Here are the same points, seen from different sides; a view may also be mirrored.
A view may leave some points out, and in a few views one point is out of place. Which views, in the order they come, and which point in each? Write none if none.

-- scene 1 --
In the rows, zero is written as 128.
panel a:
  Kal [126 124 136 113 141 120 113 130 118 134  95 124 129 147 124 131]
  bavud [127 111 142 103 130 114 107 131 128 131 102 126 120 148 125 131]
  subes [135 109 141 109 125 114 108 135 131 130 101 123 116 145 133 123]
  veg [150 122 133 114 128 112 115 132 120 134  94 121 123 144 129 126]
  Belad [139 118 132 112 119 106 115 132 116 128 107 120 129 143 121 133]
  Rin [154 123 129 108 138 109 117 124 113 142 106 126 131 146 125 133]
  vizi [140 113 134 106 140 112 114 124 118 138 116 126 128 147 130 130]
  Gazar [146 106 132 104 133 104 129 121 110 127 124 120 118 150 134 134]
panel b:
  Belad [137 160 181 144 200 136  61 112 156 110 112  83  98 132 162 131]
  Rin [134 162 169 133 177 140  63 117 162 110 105  84  92 128 164 128]
  Kal [139 169 178 141 184 128  61 112 177 113 127  87 100 137 167 127]
  vizi [140 155 166 135 182 140  68 117 165 105 119  82  98 132 158 134]
  bavud [140 158 178 138 195 130  65 114 169 103 128  90  97 149 155 131]
  veg [133 162 177 141 183 132  65 110 159 119 107  88  96 144 163 125]
  Pobi [136 159 185 140 190 139  65 104 153 117 122  78 102 146 158 134]
  Gazar [137 153 175 130 185 154  66 111 150 105 120  69  99 131 153 142]
panel c:
  vizi [124 129 151 132 100 168 136 145 153 150 130 126 142 123 128 141]
  Belad [126 133 131 130  99 157 127 147 139 142 131 130 138 116 125 137]
  Pobi [125 141 142 142 104 156 130 153 133 147 134 130 148 111 131 139]
  subes [124 145 149 140  93 161 130 149 134 151 122 119 142 112 118 142]
  veg [124 142 143 133 101 158 137 135 130 150 125 133 143 121 128 136]
  Rin [122 128 145 127 104 164 138 131 146 149 129 136 143 128 130 134]
  bavud [127 137 143 144  95 166 127 145 141 154 127 114 140 113 115 143]
  Gazar [119 123 152 136 108 160 127 158 154 145 137 135 153 116 134 135]
  Kal [134 138 135 143 101 170 140 135 139 155 135 119 137 122 127 145]
panel d:
  vizi [112  59 166 165 103 136  82 163  70 169 111 143 170 144 150 152]
  Gazar [116  63 169 145  99 133  79 157  71 177 119 134 171 136 147 158]
  subes [113  66 161 163 107 137  93 162  74 169  88 134 156 137 146 142]
  Belad [112  73 155 158 103 136  83 152  71 173 105 142 150 149 147 155]
  Kal [119  70 157 168 106 132  89 166  76 169  93 154 165 156 156 153]
  Pobi [120  74 162 147 108 131  89 159  77 173  98 138 158 140 142 154]
  bavud [113  66 158 166 100 138  89 163  74 174  89 136 161 143 157 144]
panel e:
  veg [125 157 188 103 149 133 104 115 155  68 131  59  85 109 117 172]
  Kal [120 151 178  98 132 136 105 133 158  65 135  60  85 102 112 167]
  Belad [116 155 187 106 135 129 110 114 160  80 135  54  93 115 115 168]
  Gazar [129 152 193 103 144 133 106 112 185  78 152  51  98 118 105 166]
  subes [122 158 186 114 133 142  92 112 166  70 134  61  82 107 122 173]
  Rin [129 154 182  90 152 125 106 119 164  74 135  55  85 116 106 173]
  Pobi [122 155 195 114 140 140 106 114 166  69 143  56  95 107 116 164]
  bavud [119 153 182 111 125 139  94 120 168  73 134  62  79 110 113 171]
  vizi [129 152 179  94 139 132  99 119 175  76 142  55  88 113 111 173]
panel f:
  vizi [ 71 157 129  70 151 118 146 202 117 131 143 165 188  87 173  63]
  veg [ 70 156 143  88 150 119 131 200 110 133 142 165 199  78 170  68]
  bavud [ 80 154 128  79 151 131 133 193 107 130 151 176 184  83 179  60]
  Belad [ 71 154 145  75 152 122 125 193 119 135 153 166 189  88 169  67]
  subes [ 75 156 135  81 144 128 133 193  99 133 152 172 190  79 182  63]
  Gazar [ 62 162 128  59 139 120 137 202 121 129 152 161 199  97 168  60]
  Pobi [ 73 155 140  75 138 122 124 200 109 129 152 164 201  90 176  63]
Moved in: none

-- scene 2 --
panel a:
  Tifis [141 152  89  73]
  kivos [126 141 123  94]
  dukas [131 120 114  93]
  sino [136 124 106  97]
  renuk [120 120 111  86]
  num [119 138 117  93]
  Puvu [153 150  76  75]
  Tisus [147 155  85  82]
panel b:
  sino [117 158 114 149]
  Tifis [122 140 130 113]
  kivos [107 165 121 145]
  Puvu [132 140 139 104]
  num [110 158 121 151]
  dukas [129 166 119 150]
  renuk [127 155 114 154]
  Tisus [122 146 141 112]
panel c:
  Tifis [ 87  86  97 149]
  Tisus [ 87  88  89 158]
  Puvu [ 76  87  96 163]
  sino [122  64 104 140]
  kivos [124  68  90 138]
  renuk [123  62 113 147]
  num [127  72  99 142]
  dukas [121  55 104 152]
panel d:
  Tifis [112 149 123 116]
  renuk [145 135 152 108]
  kivos [155 146 132 115]
  sino [150 140 144 114]
  Tisus [113 153 116 108]
  dukas [147 146 150 103]
  Puvu [100 154 121 106]
  num [152 137 134 112]
panel e:
  sino [ 96 133 190 107]
  num [ 92 125 195 109]
  dukas [105 129 179 105]
  Tifis [ 62 131 163 111]
  Tisus [ 63 121 159 115]
  kivos [ 93 126 192 119]
  renuk [100 133 186  96]
  Puvu [ 67 114 163 137]
panel f:
  Puvu [ 95 160 193 149]
  Tifis [101 167 189 135]
  sino [139 168 178 117]
  kivos [133 157 177 109]
  Tisus [100 156 193 137]
  num [136 163 184 109]
  dukas [146 162 179 127]
  renuk [145 172 183 124]
Moved in: panel a, panel e
  moved in panel a: sino
  moved in panel e: Puvu

-- scene 3 --
panel a:
  puf [116 115 119 134 128 122  74 110  53 108 110 160  79 100 123 149]
  revez [104 105 114 137 129 137  68 110  42  99 113 155  85 110 126 144]
  Kat [113 117 125 135 124 125  63  91  54 106 120 158  83 112 120 140]
  ginep [105 118 125 142 129 139  61 109  45 100 123 148  96 107 121 143]
  ged [112 120 121 137 128 130  78 127  43 104 106 156  87  93 123 150]
  migur [103  88 106 139 137 140  60 113  46  90 122 155  90 114 130 154]
  ditut [118 126 126 131 122 119  74  97  54 115 109 159  74 103 119 140]
  kam [111 101 122 136 123 127  67 105  47  88 121 163  93 114 125 147]
  kag [ 99 110 106 134 133 143  72 109  37 114 101 151  69 107 127 138]
panel b:
  puf [ 97 137 109 156 148 107 135 128 107 141 136 117 137 123 115 145]
  kag [ 87 120 112 170 162 112 122 140 109 136 138 101 129 136 124 143]
  ginep [ 95 125 117 162 139 118 114 140 126 145 131 125 135 122 107 147]
  kam [ 91 122 107 157 145  95 121 142 116 129 132 109 130 121 127 129]
  revez [ 91 125 111 160 146 108 117 140 119 137 129 111 133 126 118 138]
  Kat [100 124 112 162 140 102 130 138 114 142 146 133 133 116 116 145]
  ditut [102 131 114 163 148 108 144 130 104 140 151 123 132 118 115 152]
  migur [ 87 125 103 153 143  98 102 143 123 141 118 115 139 130 120 127]
  ged [ 94 141 116 156 148 122 130 126 113 139 125 104 137 125 109 148]
  fite [ 94 136 111 150 136 109 117 133 122 139 120 117 139 119 111 136]
panel c:
  ginep [150 140 138 129 123 131 129 187  81 131 127  89 132 145  74 151]
  revez [155 142 132 143 121 126 129 177  78 133 128  81 139 150  72 163]
  fite [161 151 131 128 122 122 132 183  81 126 122  78 143 151  64 155]
  puf [154 149 139 130 128 114 121 177  63 123 137  77 140 154  72 165]
  migur [160 141 123 145 106 128 141 175  80 136 120  73 145 156  67 153]
  ditut [150 144 144 133 134 113 111 184  55 122 147  85 137 147  75 165]
  kag [147 137 137 152 123 126 123 163  75 137 136  82 133 154  83 177]
  kam [161 143 125 157 119 121 126 178  73 133 131  76 149 149  67 165]
  Kat [153 138 137 139 124 120 119 192  58 126 140  86 139 142  71 151]
panel d:
  Kat [103 152 107 135  79 140 136  88 148 112 155 109 144 102 134 113]
  ged [104 119 120 140  95 151 130  96 149 100 154 107 141 105 152 101]
  puf [111 133 113 139  87 144 125  88 150 105 154 109 143 107 140 102]
  kag [105 159 120 143  96 150 134  99 160 113 146 126 128 106 139 104]
  kam [111 159 119 147  95 153 132 102 151 111 148 124 133 107 137 103]
panel e:
  ginep [151  98 155 136  72 116 146 110 152  50 124 155 148  49  58  98]
  puf [168 101 154 122  78 128 145 102 166  35 121 167 140  44  69 102]
  Kat [147 110 150 126  76 130 150 101 161  35 132 158 148  41  64 104]
  kam [148 102 148 118  68 130 130 117 162  37 128 166 130  54  63 117]
  ged [177  93 158 129  80 115 140 109 167  43 115 164 136  51  68  94]
  kag [168 113 141 133  67 123 137 126 159  45 118 171 126  42  65 109]
  ditut [165 115 148 126  83 130 152 100 172  30 128 163 142  36  71  97]
  fite [155  85 162 122  73 120 136 105 158  44 121 160 143  59  61 104]
Moved in: panel a, panel d
  moved in panel a: kam
  moved in panel d: kag

-- scene 4 --
panel a:
  dom [130 106  85 163 105  85 152 150 104 121 134 128 114 136 124 133]
  fibet [137 116  78 154 100  89 150 148  99 122 139 112 115 131 133 135]
  furiv [129 109  91 152 105  96 154 148 100 123 125 122 119 130 122 143]
  ferud [120 105  77 154  95  90 162 136 100 111 130 112 104 126 113 135]
  gop [121 113  77 155 102 101 156 146  85 114 124 101 114 138 128 140]
  Tiko [116 103  83 148 108  97 167 142 104 112 126 110 108 131 128 134]
  Gomi [133 113  84 148  98  94 155 142  99 119 133 113 116 123 123 141]
  Kulil [146 116  83 143 100  94 152 142 106 123 132 112 124 122 122 141]
panel b:
  Kulil [125 115 105 153 131 104 136 110 139 104 172 151 150 104 210 165]
  Gomi [126 106 110 147 132 101 131 111 137  98 176 143 151  98 209 162]
  Nusi [128 109 103 144 122 102 121 103 128  96 173 135 157  83 208 156]
  fibet [118 107 114 155 130 104 127 108 145  98 182 144 149 101 218 154]
  kiko [129 107 101 147 132  99 133 102 128 101 173 138 151  94 203 159]
  neb [122 110 120 153 141 107 133  93 127 107 186 135 143  97 203 161]
  dom [118  96 115 153 143  92 137 107 145  90 190 140 144 106 213 156]
  ferud [128 105 115 143 133 101 128  95 121  95 188 130 147  94 199 165]
  furiv [124 101 105 149 137  90 139 105 137  89 177 144 147  98 210 160]
  Tiko [125 102 108 146 136  98 128  97 125  95 188 127 150  91 201 156]
  gop [128  94 108 143 122  98 124  97 134  95 173 133 149  91 214 145]
panel c:
  Kulil [127 162 157 137 140  79 127 105 129 147 145 165 133 156 144  85]
  ferud [124 131 144 132 150  72 122 105 121 156 143 175 134 161 130  95]
  neb [144 148 139 134 142  76 119 112 122 146 147 173 137 153 134 100]
  Tiko [136 139 146 142 147  81 121 113 109 153 146 184 132 161 132  97]
  dob [128 152 157 135 147  77 126 111 129 151 141 167 133 158 134  90]
  furiv [128 160 159 136 150  74 124 110 114 152 136 179 132 164 137  88]
  dom [136 155 154 125 146  59 124 111 112 162 138 178 131 160 136  84]
  fibet [132 155 148 138 137  69 133 109 117 156 140 167 127 152 138  80]
  Nusi [124 143 148 155 141  91 131 109 111 148 143 173 126 159 134  90]
panel d:
  Kulil [108 128 143 121  92 131 135 127 145 115 114 155 122 133 123 129]
  dob [ 99 127 145 120 101 129 141 127 145 114 112 158 133 136 127 128]
  dom [104 146 145 132 103 133 142 121 145 123  97 149 136 140 137 124]
  Nusi [116 132 138 127 109 115 143 132 149 108 106 142 138 137 130 145]
  furiv [108 137 144 118  98 127 146 126 140 123 102 151 136 132 131 121]
  kiko [109 125 140 116 103 120 147 136 141 117 110 155 133 135 125 130]
  gop [109 124 143 113 113 110 142 126 147 118 104 139 142 145 131 130]
  fibet [109 135 143 125 101 126 135 119 152 113 103 145 124 144 130 131]
  ferud [ 99 127 147 133 114 119 145 132 150 114 103 157 144 131 136 138]
  neb [101 124 144 134 111 122 145 137 148 123 100 164 120 144 130 129]
panel e:
  Nusi [110 116 125 145 105 123 110 133 140 138 121 117 110 128 132 120]
  fibet [107 120 116 137 109 137 113 119 149 147 127 121 109 121 109 122]
  gop [107 113 121 141 102 117 115 121 134 141 118 122 120 118 123 124]
  Kulil [111 113 113 142 118 136 111 134 145 140 125 122  98 130 104 124]
  dob [111 118 113 143 120 127 111 127 137 134 124 119 105 124 105 123]
  kiko [115 116 122 147 112 125 107 135 133 135 123 121 105 125 116 125]
  ferud [113 120 114 142 119 117 104 120 128 141 138 109 109 113 118 121]
  Tiko [118 125 128 146 106 124 101 126 128 138 133 119 112 116 122 125]
  furiv [111 122 117 144 103 126 103 127 133 143 120 119 102 123 101 129]
  Gomi [110 117 115 142 114 128 108 128 140 142 125 115 102 125 111 123]
  neb [122 124 118 143 113 131 104 127 135 133 147 126 114 124 111 121]
panel f:
  Kulil [153 173 125 205  66 113 191 153 182  50 150  59 131 178 146  71]
  furiv [152 161 131 201  65 121 206 159 182  42 154  50 136 188 150  74]
  ferud [155 160 133 195  62 128 188 159 175  37 156  41 151 170 140  85]
  kiko [162 166 123 205  58 120 192 163 181  42 157  52 141 185 141  74]
  fibet [152 169 138 210  69 121 205 153 176  52 153  58 138 170 139  75]
  neb [151 163 130 194  58 119 190 168 162  47 159  53 135 175 131  79]
  Tiko [159 157 132 201  54 124 198 165 170  39 165  49 150 184 135  79]
  Nusi [172 165 125 211  52 126 199 158 186  42 158  57 147 179 131  75]
  dom [142 160 142 200  73 121 208 156 171  46 158  49 140 179 150  79]
  gop [168 166 134 216  59 134 207 168 181  42 152  45 146 177 137  77]
  dob [156 171 126 200  70 120 192 161 182  46 155  49 136 177 145  79]
  Gomi [156 167 129 203  64 120 195 153 183  45 153  54 139 176 143  76]
Moved in: panel b, panel d
  moved in panel b: ferud
  moved in panel d: Nusi
